One vector is turned by the same rotation once a tick. Each row is the vector after some number of ticks, and that number follows the row.
The counts run from 0 to 984.
[126 119 140 135 105 158 126 139  76 183 113 173 132 111 130 110 177  97
 135  96  99  84 133  89 103 103 153  81 123 160 154 107  86 123 134 116
 146 153 129 121 129] | 461
[144 153 107 132  56 124 151 100 106 139 131 155 114  74  87 159 136  90
 131 125 116 155 119 127 116 165 139 142  70  83 113 138 134 125 179 121
 138 131 137 117 153] | 169
[112 130 143 100  92 145 194 135 115 126 107  99 121 155 118 143 153  74
 118 135  90 137 165 128 183 113 127 166 112 154 153 139 137 191 125 108
 150 128 154 123 115] | 292
[106  91 104  94 105 150 134 129 138  85  70 119 134 111 102 179  87 120
 118  96 113 125 151 121 108 122 155 105 150 163 148 101 131  93 177 107
 106 151 122 101 164] | 838
[103 102 106 150 110 130 138  90 114 133  98 104 125 158 145 171 138 128
 154 151 128 108 184 121 129  81 101 101 150 190 159 104  98 123  87 138
 148 126 132  92 162] | 424
[152 130 140 120 113 102  96 146 128 106 141 135 109 164 154 118  78 158
 141  96 166 156 153 135 157 148 168 174 143 167 122 142 130 148 134 174
  68 156  88 137 126] | 245
[129 131  96 117  87  86  95  75 125 173 109  84 119 106  84 183 126 120
 148 123 152 134 160 127 101 156 102  98  97 138 128 128 112 106 148 127
 121  95 109  88 161] | 512
[106 126  70  94 113 132 150 126 143  87 115  93 127 110  91 143  97 123
 128 111  99 180 138 118 152  95 173 148 104 132 139 112 140 111 169 157
 118 108 128 119 166] | 402
[131 130  85 142  80 136  99 123 137 168 102  82 145 162 110 130 115 115
 143 114 149 116 161 100 108 181  90 110 116 150  89 114  80 114 149 131
 104 122 115  90 118] | 42
[159 140 119 120  66 122 150  88  94 121 122 128 108  78  72 162 114  97
 113 139 124 157 132 160 112 155 133 150 110 132 109 127 130 131 184 120
 154 100 109 125 194] | 170
[ 98 143  79 161 151 158 123 113 122 126 160 130 139 145 114 132 109 142
 131 123 131 122 129  82 159 104 166 142 104 156 155  97 127 162  84 193
  85 177 124 118 129] | 333
[115 188  98 149 138  95 142 135  98 155 135 115 117 139 132 149 166 111
 106 147  73 144 158  60 102 151 117 132 121 175 141 100 120 120  92 136
 123 126 131 106 162] | 98
[122 130 118 182  92 165 136 137 123 103  82 154 119 113 131 150 156 101
 136  73 121 118 139 103  91 108 132 111 135 127 123  94  84  65 176 139
 121 156 115 112 128] | 25
[172 105 130  99  95 114  72 149 139 173 131 126 119 144 108 129 122 116
 148 152 166 151 168 133 146 136 138 202 153 151 110 127 121 158 156 156
 113 133 123 114 122] | 381
[130 129 142 135  91 123 113 108 118 181 125 127 143 148 118 157 147 119
 127 137 144 147 166 130 169 159 107 176  84 112 137 149 101 213 147 128
 121 145 151  90 103] | 622
[ 97 153 105 139 153 107 156 128 126  90 106 121 136 138 132 187  93 157
 133 137 121 199 149 127 196 133 146 161 116 150 158 110 133 164 115 166
 116 125 125 104 151] | 869
[114 155 110 110  60 134 173 143 134  88  94 109  94 115 114 161 121 129
 121 116  90 146 159 111 114  95 133 139 112 150 126 126 118  90 153  82
 162 135 143  99 168] | 61
[110  67  75  83 111 141 118  91 126 126 156  95 138 124  79 148 106 121
 120 119 112 124 151 139 150  92 153 159  99 112 120 142 145 150 150 171
 103  87 138 131 156] | 747
[ 82  90  96 166 106 122 119  83 100 147 129 143 137 131 186 145 113 146
 158 104 122 122 129 140 158 121 158  84  82 104 134 147  84 143 134 176
 118 106 143 130 116] | 317
[135 152 131 148  93 119 170 114 119  95 128 111  89 168 133 117 107 141
 149  80 141 101 142 122 122 166 114  93 101 184 109 126 118 109 104 149
  80 143  69 134  77] | 580
[111 115 115 124 113 137 169 129 129  74 131 155 126 121 119 159  77 154
 118 139  96 152 147 147 182  94 173 169 114 144 146 126 148 167 128 135
 124 153 163 125 149] | 297
[165 142 120 127  82 110  80  97 112 199 153 130 119 126  71 121 118 120
 143 146 169 130 155 119 102 162 126 166  93 140 121 132 125 166 150 117
 103 166 112 114 136] | 377
[119 109 113 156 153 135 125 147 104 150 136 155 151 146 140 130 170  84
 134 151 134 133 147  77 154  86 161 183 130 128 159  99 144 153 107 200
 128 137 146 123 139] | 329
[124 157 119 148 145 129 126 101  93 129 162 132 121 128 129 130 119 131
 115 190 108 165 153 117 158 126 178 180 123 165 152 109 138 192  94 154
 136 160 150 133 178] | 433
[128 149 139 168 115 152  95 125 117 103  83 152 116 106 140 149 131  82
 130 102 131 126 149  98  90 173 144  79 131 118 140  83  91  85 174 134
 133 158 121 115 142] | 701
[109 114 129 139 116 115 171 104  72  93 156 136 120 133 152 134 115 158
  98  90 108 137 123 156 155 140 153 134  78 119  98 167 111 169 145 179
 115  69 118 139 131] | 885
[163 131 135 134  80 152 148 135  98 160 113 141 136 117 126 132 133  65
 137 136 159 119 138 107 100 173 132 147 165 179 135 114 145 137 134 139
 102 151  78 135 163] | 135
[140 112 123 154  87 164 136  82  99 136 121  93 128 138  84 135  81 146
 133 136 161 143 138 195 159 149 111 151 118 154  82 128 103 187 150 139
 120  99 112 130 126] | 279
[134 149 114 154  60 136 147 105 120 147 115 139 112 120  87 131 115  99
 163 110 180 118 126 113 121 175 126  99  56 123 120 126 138 126 136 137
 112 158  94 114  88] | 374
[127 132 119 131  96  80 179 100  97  85 156 148 100 114 163 145 133 108
 109 137 110 144 144 120 120 145 161 166  99 112 128 162 173 147 127 152
 110 119 130 161 166] | 205
[136  95 151 180 138 151 132 127  79 168 111 186 146 111 103  99 160  61
 133 144 123 107 149 102  90 116 148 131 123 133 154  90 136 145 153 144
 117 157 122 146 118] | 465
[140 120 131 109 110  89  98 123 113 135 144 132  79 152 176 121 151 131
 135 109  89  98 184 108  79 101 141 142 159 179 131 154 113 104 135 124
  88 149  93 136 137] | 686
[177 120 144 154  84 171 128 115  85 124 121 163 136  97  79 159 104 101
  98 124 158 115 125 143 126 188 142 152 124 129 109 103 128 177 172 139
 128 154 123 130 126] | 34
[ 92 133 119 121 116 134 162 149 125 123  86 102 159 157 178 131 113  99
 138 151 128 169 146 121 196 120 156 161 141 157 160 115 123 178 125 151
 133 116 147 119 168] | 192
[163 102 100 109  70 119 118 161 110 161 118 165 145  94  98 164 117 105
 129 114 130 158 112 131 135 144 159 161 111 110  99 132 132 145 170 162
 150  71 136  95 134] | 173
[125 135 141 194  82  85 146 106  96 159 111 142 110 150 116 136 156 136
 137 185 141 140 171 137 126 139  95 141  79 125 119 126  94 163 133 112
 186 109 159 111 128] | 186
[136  77 155 155 132 148 142 170  77 122 110 187 145 143 149 103 175  96
 115  78 138 121 129 111 133  98 158 136 121 108 141 129 117 131 175 175
 137 111 113 131 116] | 121
[131 142 145 122 117  99 122  89 120 113 149  93  66 169 108 116 119 126
 151 104 143  95 177 117 116 152 130 102 122 187 127 131 127 138 102 152
  75 162  83 148  83] | 581
[158 121 111 101 104 144 122 124 116 130 128 123 128  96  87 170 103  99
 134  91 175 170 115 133 163 148 168 172 126 120 133 127 142 129 176 180
 105 126  98 120 159] | 607
[156 144 112 117  74 127  97 125 112 122 109 105 113 143 105 125  84 144
 128 121 177 104 154  90  97 161 134 101 142 200 126  99 118 108 121 129
 117 163  82 108 165] | 476
[159 138 121 116 130 121  90 161 118 125 119  86 130 170  88 101 103 154
 114  96 179 153 150 105 141 150 139 154 125 175 113 114 109 137 150 171
  98 124  72 102 126] | 817
